The rows of A fall into 4 groups, which share some directions, and each row is roughly a mix of its group's hidden directions.
A, 150 rows:
[[ 12 -11  14 -14   8  16  -2 -22  -1  15 -25]
 [-18 -16  24 -12   8   5  -1 -19 -15 -12 -15]
 [ -8  23 -13  -8   7  17  26 -18   9   8  -4]
 [-12   0 -15  -9  11  -8 -27 -28   4 -13   1]
 [  6 -18 -14 -15   2   6  23  16 -13   1  23]
 [-22 -13  -5 -10   8  26 -12  12   7 -20 -11]
 [-14   1   8   6  39  10   2   6  17  -9  -2]
 [-30   0  23  -8 -11 -18  17  -1  -2   6   7]
 [ 11 -16  16 -24  -6  -3  -2 -17   9  -1 -27]
 [ 14 -10  15  23   5  22  -1 -23  11  -8  -8]
 [-11 -14  15   6  19  20  11 -12 -10 -23 -11]
 [ 33  -4 -19  10 -17  10  -3  17  -9   2   2]
 [-20  16  -4  -5  30   3   5  -3  23  11   4]
 [  2  -2   8  -9 -20  17  25   0  29  -6  -1]
 [ -8  -5 -26  22 -19  13  13 -13  -8  11   2]
 [-27   0  17  -2  -7   8 -10  17  21 -15 -13]
 [ 19  22 -11  -9 -30  11   5  12   0  -7   5]
 [-31   4  11  13 -21   6   0   8   3 -18  12]
 [  4  26   2  -1   6   3   6  28  -3 -26   8]
 [ 11   4 -14   0  -2 -15  10  -8  -9  20 -34]
 [ -5 -28  -6   6 -26 -14  14  -3  16   2  10]
 [  4  11  14  -5 -14 -10   5   1  -1 -31  27]
 [  8 -23 -16   3  -8 -25  16   6   5 -13  17]
 [-23   5  27   6  -7 -12   0 -15  15 -17  -6]
 [ 20  14   5 -25   9   7 -12   2  -9 -24 -12]
 [ 33  -1 -25   2  -1  -1  -9  16  -4  16   1]
 [  1 -29  -4   7  21   9  22   9  -5  -8 -16]
 [ -1 -27  -2  -1 -19 -20 -24  12  -3   5   9]
 [-13   9  24   6   5  -6   8  10 -15 -26  18]
 [-25  23  -2 -10  13   0  25 -12  11   1   4]
 [ 10 -29  13  18  19   8   2   0 -15   8 -14]
 [  8 -23  -2 -10  10 -14  18  -7 -11 -28   5]
 [  5 -30  14   5  -7  -6  -6  -5   7  17  27]
 [ -6 -10  11   8 -15  -5  11   5  17 -36   4]
 [ 17  12  -8 -29 -10  -3 -19   5   1 -22  -4]
 [ 18  23  15 -12  -6   5  -7   3   7 -28 -14]
 [-16   6  13  13  -9   9  -7 -10 -13  20  29]
 [ 10 -19 -15 -15   1 -29   7   1 -14  13  11]
 [ -8   8  -1 -24 -16  13  14 -19 -22  13   0]
 [-11 -18   3 -19  -9 -17  -7  -3 -30 -11   8]
 [-11 -14 -22 -21 -20 -11 -14  -2  10  11  11]
 [  0 -23 -22   9 -12   1   2   3 -14  -5 -29]
 [  0   9  11 -29  12   4  19   4 -16  22  -5]
 [ -7  19   2  12  18  31 -11 -14  -2   1 -14]
 [ -3 -17  18 -16 -13  25  11   0 -13   9  17]
 [ 22  14 -31  -4   4  -2   8  -1 -21   0 -13]
 [  6 -27   1  -2 -12 -18  18   4  -8   8  25]
 [ -3 -14  -9  -4  13  -3 -21 -27   7  26   1]
 [ 15  -9  -4   1 -28  19   0  -9 -25 -13  -3]
 [  3 -26  16 -14  14   0  16 -12 -24  -5   3]
 [ -4   5  -2   9  27 -12   4  17  25  20   3]
 [ 12  22  -1  14  -3  10  10  18   3 -12  29]
 [ 13 -14 -17  20  22  -1  -4   0  -6 -21  17]
 [ 10  -3  -5  13 -25 -26 -23  -8   8  -7  -1]
 [  7   3 -11  18  -7   8  -6 -25   4  21  24]
 [-27  -3 -15  24  -9  -5  13  12 -11   9 -13]
 [-16 -26  10 -14  -6 -16   3  14   0   1 -24]
 [-34  -1   0  -9  24  -7  10   8   6   4  17]
 [  6   2  -2 -28  -3   4  23   8   2  29   2]
 [-20  23   8 -15   5  -7  -8 -19  18 -17  -3]
 [ 14  -9 -17   5  -1 -18  36   1   0   4  -7]
 [  9  -3   7  -7  -6  -8  14  19  14 -36  -6]
 [ -8 -19  -4  -1 -11  -8  27 -11  26  11   6]
 [ 13  15  20 -11 -31   4   7   0  -9 -16 -10]
 [  2  28  19  -2   9  -2  24  21   5  -2   6]
 [ -8  -1   7   8  16   5  26  17   7  29   3]
 [-13 -14   1  23   6 -17  16 -11  -7  11  23]
 [-20  21   9  21  -4  23 -10  14  10   2  -4]
 [ 28  -5  -7  22   3 -10  -4 -12   8  11  23]
 [ -6   1  30  16 -17   1   4   5 -11 -18  19]
 [ 20   8   7 -26  16   8 -10  -6 -14 -12 -18]
 [-32  -6  13  -3  -9  -9 -11  -5  12  -2  26]
 [ -5  -9 -23 -30 -17  -5   6   0  -8  19  -1]
 [  8  25 -21 -10  -2 -20 -18 -13   1 -11  10]
 [  9   6 -11 -14  10  -5  20  20  -7  28  -9]
 [-12  -2 -18  18 -10  -3 -17 -27  19   4  -4]
 [  8  -1 -22   3  21 -27  13  18  12  -2  -3]
 [-10 -31  -6   2  18   2   7  11 -23  10  10]
 [ 13  -8 -22  19 -10 -13  -1 -13 -26  -5 -11]
 [ 14  -5 -12  12  -3  -2  11 -12  18 -34   9]
 [-12  -8 -10 -29  22   3   6  -2  -7   9 -22]
 [-21 -14  -8 -28   1  19 -18  -7  -1  -3  10]
 [ 16  18 -15 -25  -4 -25 -12   3  -4   7   3]
 [ -3 -15 -25   9 -31  -1   6 -10  -4   6  16]
 [ -9  -9  17  -9  16 -25  13  15  18   4 -12]
 [ 29  -1 -23   1 -15  11   1  18 -12   9   6]
 [ -2  16  21 -26  16  -2  19  11  -3  13  -7]
 [ -9  27  -9 -23 -14  21  -9   5   4 -11  -5]
 [ 11  13   3  12  -7  31  -8 -12 -16  -9  19]
 [  3  23 -11   7 -12  -1 -13   9  29 -14 -12]
 [-13  -6   7  -2  33  22  19  11  -4   3   2]
 [  5  15  -8  -5   7  20  -3 -16 -13   9 -32]
 [-12 -10   5  14 -12 -25  -1   7 -13 -25  13]
 [-36   3   7  14  -3   8 -15   1   8  -4 -21]
 [  1 -23 -12  21  13  20   8  20  -8  -1  11]
 [-19  28   6 -22  -4  -5  17  -1  12  12   7]
 [ -6  -4 -11 -30  10   0   7  16  19  12  19]
 [ -8  -7  23 -15   4  -6  13  17 -24 -15  10]
 [ 11   6   9   9   0  11  21  26   4 -23  15]
 [-17   8 -22   5  -8 -15 -23   0   6  25  -7]
 [ 12  -2   9  34   2 -13 -18 -19   6  -5  -2]
 [ -3 -10 -14  19 -19   2 -22 -14 -16 -20  -1]
 [-16   9   1  -3  -9  31 -17  -5 -10 -18 -13]
 [-18  20  14   0  -8  29  10  19   2   3  -1]
 [ 13   2  18  11   3 -16  26  17  14  14  -5]
 [ -1  14  13  14  27   6  -8 -12  -6 -12 -25]
 [-15 -17   0  -1  12  24  19  12 -20  -5  11]
 [-12 -14 -16  -5  39   0  -7   4  -2   6   9]
 [ 19   2   3 -13  -4  24  17  -1 -23  15 -11]
 [  6  35  -1 -20 -13  -9  -4   2  17  -9   0]
 [  3  16  33  -4   3 -11   7  -6  14  23   1]
 [ -3 -22 -18   1 -28 -16  -5   5  -6   9  18]
 [ 13  13   8 -12 -38   4  10  -3 -15  -2  -5]
 [-17 -28  10  -3 -10 -14   8  13 -12 -15  16]
 [  3  -6 -14  25  -4   4  19 -21   6 -14 -19]
 [  9 -12 -30  -1  -1  25 -19  -9   8   4  -1]
 [ 16   2  -9  -8 -23   2 -17   0 -13 -30   2]
 [ 27   2   3   4  -1  -6  18  15 -22  -5  22]
 [ -3  19   2  -4  14   2   3  22 -28  10  19]
 [ -7   5 -19  22  11  -3  30 -10 -10   8 -11]
 [  7 -35  -4  18 -12 -18   4  -2  -2   8 -13]
 [ 19 -17 -10   4 -29  -4  11  16 -10   2  16]
 [ -6   5 -26  15  19  11  -7   5   9   4 -27]
 [-25 -17 -10  17 -10  -9 -13 -16  -4  11  17]
 [ -9 -22   9  11  13  -9 -15  -4  -4  30  13]
 [-14   7  18   1   2   9   3  -1  25 -22 -23]
 [ 22  -8  15 -27   7  -7  17   5 -15 -13   4]
 [  3   4 -28 -12  -4 -18 -10  -7  15  20 -17]
 [ -1 -21   1  22  17 -19 -19  -8  16 -11  -2]
 [ 17 -15  13 -12   1   5   5  23   7  29  -5]
 [  8   8 -24 -10  27   3  -4   8  23   1  12]
 [-39  16   5  13   6   7  -9   6 -13   6   5]
 [ -2  24  10 -15   4  35  -2   3  10   4   2]
 [ -2   3  -5   4  24  14  -1 -18  -1  33  -7]
 [ 10   4  35 -23  -9   6   4  -2  -1 -17  -5]
 [ -9  -5  23 -26  -4  -3  -7   8  -8  15 -24]
 [  5  21  23   5  -4  -6  22  19   4  -1  20]
 [  7 -25  -4  26  11 -16   2  13  12 -15   7]
 [-34  11  14  11   1  11  19  -5  13  -3   7]
 [-11   6  -1 -36  -1 -13  -9  13   6  15  14]
 [-10   1  38  -2 -21   8   5   9   1  -8  13]
 [ -2  -6  35  -9  -1  12   9   4  15  16  15]
 [ -5  12 -30 -15   0 -15  10  11 -17  18   0]
 [ 25 -13  -1  25   2   6  -8 -10  -6 -15 -20]
 [-13 -11   6 -35   0  13   8   9  11  19   6]
 [-39   4   8   2  -5 -16   7   4  12 -15   4]
 [ 15  -7 -25 -17  15  16  13  -4 -17  13  -2]
 [ 25  23 -23  -5   1  12  11   2   1  18   0]
 [ 18 -21 -24  22   2   1 -14  -3  -4  16   0]
 [  9 -17  19  -2  13 -10 -28  -8  14 -11 -12]]

One row of each group comes first, with its name. Which group is each row after those in?
[ -4   6   4  -5   1 -27 -17  16  14 -27   7]  B
[-24 -11   5 -30   6  16  -1  -4 -14   0 -15]  W
[  7 -16  14  -3  -6   6  17  26  16  -9 -21]  N
[  8  10 -15 -22  -8  -2  30  -5  20  -8  -8]  H

[ -6 -21  -8  13  17  -9 -16   0   3 -26  18]  W
[ 17   7 -23 -14 -21 -13 -22  -4  -7  -8   6]  B
[-31  -4  -5  26  13  -9   6 -13  -1   9 -11]  H
[ -2  14 -17  -9   7  -4 -23  -9   1  23 -24]  N
[-27 -10  -2  21   3   5  -5 -24   3 -20   0]  N
[  6  12   1   1  -5  -6  11  27   9 -33   7]  N
[ -5  13 -16  20  -2   2 -15 -14  31  -9   3]  B
[-16 -23  -2 -17 -11   1 -17   1  20   4  20]  W
[-15   3  21  -7  10  13  -7 -19  -7 -24 -18]  N
[ -5 -23  -9 -13  15 -23 -18  -3 -19   4   6]  B
[ -3  13   5  16   4  -7 -16  -1   2 -27  29]  W
[  9 -12  11  15 -24  14   8  24 -10   4  15]  H
[  1 -21   3  20 -17  -4 -13   5  -6 -31   4]  B
[ -6 -33  21   6 -11  15  -3   2   3  -3  19]  W
